In the data rows, 50 means zero.
Here is a table of points, one per row:
64 & 62 & 54 & 35 & 54 & 85 & 53 & 43 & 47 & 32 & 53 & 38 & 42 & 66 & 59 & 50 & 66 & 48 & 30 & 56 & 45 & 67 & 43 & 31 & 45 & 58 & 51 & 59 & 54 & 52 & 56 & 48 \\
30 & 55 & 33 & 41 & 49 & 66 & 34 & 41 & 60 & 56 & 28 & 42 & 34 & 30 & 27 & 40 & 23 & 83 & 45 & 49 & 70 & 36 & 28 & 9 & 39 & 18 & 41 & 2 & 86 & 29 & 43 & 48 \\
29 & 2 & 52 & 44 & 71 & 70 & 41 & 56 & 43 & 80 & 78 & 45 & 23 & 57 & 41 & 43 & 72 & 45 & 70 & 48 & 80 & 50 & 52 & 33 & 35 & 34 & 61 & 40 & 36 & 49 & 61 & 28 \\
63 & 51 & 51 & 60 & 50 & 53 & 66 & 59 & 56 & 48 & 58 & 70 & 65 & 46 & 67 & 56 & 40 & 51 & 46 & 59 & 57 & 61 & 50 & 62 & 53 & 49 & 58 & 48 & 47 & 48 & 53 & 66 \\
62 & 51 & 51 & 60 & 50 & 53 & 66 & 59 & 56 & 48 & 59 & 70 & 65 & 46 & 67 & 56 & 40 & 51 & 46 & 59 & 57 & 61 & 50 & 62 & 53 & 49 & 58 & 48 & 47 & 48 & 53 & 66 \\
45 & 59 & 48 & 63 & 37 & 41 & 21 & 55 & 67 & 65 & 62 & 27 & 44 & 36 & 44 & 53 & 38 & 34 & 58 & 53 & 42 & 51 & 73 & 56 & 39 & 69 & 40 & 62 & 56 & 60 & 39 & 52 \\
45 & 71 & 44 & 50 & 26 & 45 & 38 & 56 & 67 & 62 & 56 & 39 & 37 & 48 & 36 & 51 & 46 & 34 & 71 & 37 & 50 & 63 & 71 & 55 & 51 & 59 & 45 & 56 & 54 & 62 & 43 & 46 \\
75 & 48 & 54 & 37 & 55 & 59 & 49 & 38 & 36 & 49 & 55 & 46 & 37 & 65 & 62 & 37 & 56 & 68 & 36 & 40 & 32 & 70 & 49 & 46 & 42 & 58 & 59 & 46 & 50 & 46 & 41 & 40 \\
50 & 54 & 53 & 45 & 74 & 61 & 46 & 43 & 42 & 80 & 54 & 70 & 48 & 70 & 47 & 41 & 65 & 42 & 59 & 55 & 50 & 27 & 42 & 36 & 47 & 50 & 38 & 54 & 36 & 58 & 27 & 52 \\
53 & 38 & 40 & 60 & 46 & 31 & 45 & 47 & 62 & 32 & 35 & 39 & 25 & 56 & 16 & 68 & 28 & 42 & 41 & 70 & 45 & 62 & 67 & 49 & 73 & 50 & 56 & 83 & 38 & 43 & 28 & 27 \\
14 & 58 & 66 & 33 & 44 & 42 & 51 & 56 & 43 & 59 & 54 & 46 & 46 & 35 & 50 & 50 & 52 & 63 & 56 & 38 & 47 & 58 & 75 & 45 & 54 & 31 & 51 & 60 & 62 & 94 & 53 & 41 \\
62 & 45 & 53 & 62 & 59 & 73 & 44 & 37 & 34 & 47 & 44 & 49 & 46 & 67 & 49 & 37 & 54 & 51 & 62 & 54 & 29 & 34 & 51 & 46 & 50 & 45 & 47 & 41 & 30 & 62 & 62 & 61 \\
36 & 36 & 52 & 43 & 40 & 59 & 62 & 70 & 47 & 39 & 47 & 43 & 56 & 76 & 47 & 55 & 39 & 62 & 29 & 42 & 29 & 39 & 39 & 38 & 44 & 93 & 46 & 50 & 52 & 38 & 60 & 33 \\
65 & 65 & 61 & 37 & 6 & 24 & 49 & 61 & 59 & 36 & 35 & 20 & 41 & 18 & 49 & 49 & 54 & 37 & 53 & 47 & 44 & 12 & 34 & 49 & 54 & 48 & 98 & 69 & 35 & 60 & 35 & 47 \\
58 & 35 & 39 & 62 & 62 & 72 & 61 & 28 & 38 & 63 & 38 & 43 & 41 & 60 & 65 & 45 & 53 & 50 & 52 & 35 & 39 & 33 & 46 & 53 & 48 & 47 & 44 & 55 & 42 & 62 & 45 & 54 \\
47 & 45 & 67 & 47 & 60 & 35 & 57 & 51 & 62 & 43 & 59 & 44 & 60 & 26 & 44 & 46 & 56 & 45 & 82 & 35 & 38 & 58 & 64 & 25 & 45 & 47 & 41 & 51 & 66 & 79 & 51 & 42 \\
62 & 51 & 51 & 60 & 50 & 53 & 66 & 59 & 56 & 48 & 58 & 70 & 65 & 46 & 67 & 56 & 40 & 51 & 46 & 59 & 57 & 61 & 50 & 62 & 53 & 49 & 58 & 48 & 47 & 48 & 53 & 66 \\
59 & 37 & 70 & 50 & 51 & 58 & 46 & 33 & 31 & 59 & 32 & 44 & 46 & 75 & 64 & 55 & 52 & 36 & 54 & 55 & 32 & 58 & 36 & 55 & 38 & 33 & 47 & 39 & 47 & 54 & 46 & 44 \\
25 & 52 & 61 & 62 & 54 & 30 & 17 & 34 & 31 & 12 & 41 & 74 & 43 & 40 & 66 & 58 & 53 & 24 & 29 & 14 & 82 & 45 & 39 & 43 & 71 & 79 & 82 & 36 & 46 & 30 & 50 & 61 \\
40 & 67 & 38 & 47 & 23 & 46 & 33 & 59 & 60 & 67 & 58 & 37 & 46 & 44 & 40 & 52 & 53 & 35 & 58 & 42 & 42 & 62 & 79 & 53 & 62 & 53 & 48 & 49 & 53 & 63 & 39 & 41 \\
62 & 51 & 51 & 60 & 50 & 53 & 66 & 59 & 56 & 48 & 58 & 70 & 65 & 46 & 67 & 56 & 40 & 51 & 46 & 59 & 57 & 61 & 50 & 62 & 53 & 49 & 58 & 48 & 47 & 48 & 53 & 66 \\
41 & 43 & 47 & 46 & 30 & 48 & 57 & 60 & 43 & 27 & 61 & 48 & 49 & 79 & 49 & 88 & 53 & 74 & 41 & 43 & 36 & 31 & 40 & 43 & 38 & 78 & 35 & 46 & 49 & 33 & 55 & 24 \\
36 & 84 & 29 & 42 & 97 & 46 & 46 & 62 & 43 & 31 & 39 & 21 & 70 & 36 & 33 & 36 & 63 & 53 & 54 & 52 & 56 & 43 & 29 & 99 & 48 & 43 & 38 & 35 & 53 & 36 & 55 & 17 \\
44 & 64 & 47 & 88 & 29 & 36 & 73 & 45 & 16 & 54 & 61 & 53 & 63 & 43 & 41 & 27 & 72 & 52 & 46 & 57 & 33 & 65 & 25 & 55 & 42 & 37 & 42 & 68 & 69 & 26 & 64 & 65 \\
62 & 51 & 51 & 60 & 50 & 53 & 66 & 59 & 56 & 48 & 58 & 70 & 65 & 46 & 67 & 56 & 40 & 51 & 46 & 59 & 57 & 61 & 50 & 62 & 52 & 49 & 58 & 48 & 47 & 48 & 53 & 66 \\
62 & 51 & 51 & 60 & 50 & 53 & 66 & 59 & 57 & 48 & 58 & 70 & 65 & 46 & 67 & 56 & 40 & 51 & 46 & 59 & 57 & 61 & 50 & 62 & 53 & 49 & 58 & 48 & 47 & 48 & 53 & 66 \\
62 & 51 & 51 & 60 & 50 & 53 & 66 & 59 & 56 & 48 & 58 & 70 & 65 & 46 & 67 & 56 & 40 & 51 & 46 & 59 & 57 & 61 & 50 & 62 & 52 & 49 & 58 & 48 & 47 & 48 & 53 & 66 \\
60 & 60 & 48 & 26 & 91 & 26 & 32 & 63 & 44 & 61 & 32 & 46 & 47 & 36 & 57 & 68 & 59 & 51 & 54 & 40 & 44 & 45 & 36 & 70 & 83 & 49 & 44 & 64 & 57 & 23 & 99 & 56 \\
55 & 37 & 53 & 49 & 64 & 58 & 40 & 49 & 51 & 76 & 41 & 71 & 42 & 68 & 44 & 44 & 81 & 48 & 52 & 50 & 54 & 37 & 35 & 49 & 43 & 49 & 31 & 48 & 39 & 69 & 30 & 56 \\
34 & 45 & 10 & 8 & 38 & 42 & 47 & 34 & 34 & 35 & 32 & 45 & 45 & 35 & 48 & 18 & 36 & 59 & 52 & 72 & 67 & 40 & 40 & 33 & 24 & 39 & 19 & 25 & 67 & 38 & 42 & 71 \\
43 & 38 & 88 & 47 & 49 & 40 & 60 & 28 & 76 & 56 & 60 & 41 & 57 & 58 & 49 & 28 & 63 & 57 & 59 & 47 & 68 & 30 & 84 & 43 & 66 & 40 & 33 & 44 & 73 & 55 & 56 & 47 \\
53 & 42 & 38 & 56 & 42 & 36 & 38 & 34 & 70 & 42 & 34 & 37 & 58 & 51 & 6 & 65 & 31 & 45 & 38 & 52 & 46 & 60 & 71 & 44 & 51 & 54 & 58 & 83 & 20 & 44 & 47 & 40 \\
Along one direction, these points spread out more than along any other. Take the direction at right angles to it along which they spread out most. Go by this last direction. Where along it does each point below lie, from 0 to 99? The average is 50, and the first point in the table lies past the average. One standard deviation of the points above along it is 16.
36 & 84 & 29 & 42 & 97 & 46 & 46 & 62 & 43 & 31 & 39 & 21 & 70 & 36 & 33 & 36 & 63 & 53 & 54 & 52 & 56 & 43 & 29 & 99 & 48 & 43 & 38 & 35 & 53 & 36 & 55 & 17 \\ >> 59
29 & 2 & 52 & 44 & 71 & 70 & 41 & 56 & 43 & 80 & 78 & 45 & 23 & 57 & 41 & 43 & 72 & 45 & 70 & 48 & 80 & 50 & 52 & 33 & 35 & 34 & 61 & 40 & 36 & 49 & 61 & 28 \\ >> 66
63 & 51 & 51 & 60 & 50 & 53 & 66 & 59 & 56 & 48 & 58 & 70 & 65 & 46 & 67 & 56 & 40 & 51 & 46 & 59 & 57 & 61 & 50 & 62 & 53 & 49 & 58 & 48 & 47 & 48 & 53 & 66 \\ >> 55
62 & 51 & 51 & 60 & 50 & 53 & 66 & 59 & 56 & 48 & 59 & 70 & 65 & 46 & 67 & 56 & 40 & 51 & 46 & 59 & 57 & 61 & 50 & 62 & 53 & 49 & 58 & 48 & 47 & 48 & 53 & 66 \\ >> 55
47 & 45 & 67 & 47 & 60 & 35 & 57 & 51 & 62 & 43 & 59 & 44 & 60 & 26 & 44 & 46 & 56 & 45 & 82 & 35 & 38 & 58 & 64 & 25 & 45 & 47 & 41 & 51 & 66 & 79 & 51 & 42 \\ >> 40
62 & 45 & 53 & 62 & 59 & 73 & 44 & 37 & 34 & 47 & 44 & 49 & 46 & 67 & 49 & 37 & 54 & 51 & 62 & 54 & 29 & 34 & 51 & 46 & 50 & 45 & 47 & 41 & 30 & 62 & 62 & 61 \\ >> 62
62 & 51 & 51 & 60 & 50 & 53 & 66 & 59 & 56 & 48 & 58 & 70 & 65 & 46 & 67 & 56 & 40 & 51 & 46 & 59 & 57 & 61 & 50 & 62 & 53 & 49 & 58 & 48 & 47 & 48 & 53 & 66 \\ >> 55
14 & 58 & 66 & 33 & 44 & 42 & 51 & 56 & 43 & 59 & 54 & 46 & 46 & 35 & 50 & 50 & 52 & 63 & 56 & 38 & 47 & 58 & 75 & 45 & 54 & 31 & 51 & 60 & 62 & 94 & 53 & 41 \\ >> 38
62 & 51 & 51 & 60 & 50 & 53 & 66 & 59 & 57 & 48 & 58 & 70 & 65 & 46 & 67 & 56 & 40 & 51 & 46 & 59 & 57 & 61 & 50 & 62 & 53 & 49 & 58 & 48 & 47 & 48 & 53 & 66 \\ >> 54
50 & 54 & 53 & 45 & 74 & 61 & 46 & 43 & 42 & 80 & 54 & 70 & 48 & 70 & 47 & 41 & 65 & 42 & 59 & 55 & 50 & 27 & 42 & 36 & 47 & 50 & 38 & 54 & 36 & 58 & 27 & 52 \\ >> 65
62 & 51 & 51 & 60 & 50 & 53 & 66 & 59 & 56 & 48 & 58 & 70 & 65 & 46 & 67 & 56 & 40 & 51 & 46 & 59 & 57 & 61 & 50 & 62 & 52 & 49 & 58 & 48 & 47 & 48 & 53 & 66 \\ >> 55
62 & 51 & 51 & 60 & 50 & 53 & 66 & 59 & 56 & 48 & 58 & 70 & 65 & 46 & 67 & 56 & 40 & 51 & 46 & 59 & 57 & 61 & 50 & 62 & 53 & 49 & 58 & 48 & 47 & 48 & 53 & 66 \\ >> 55
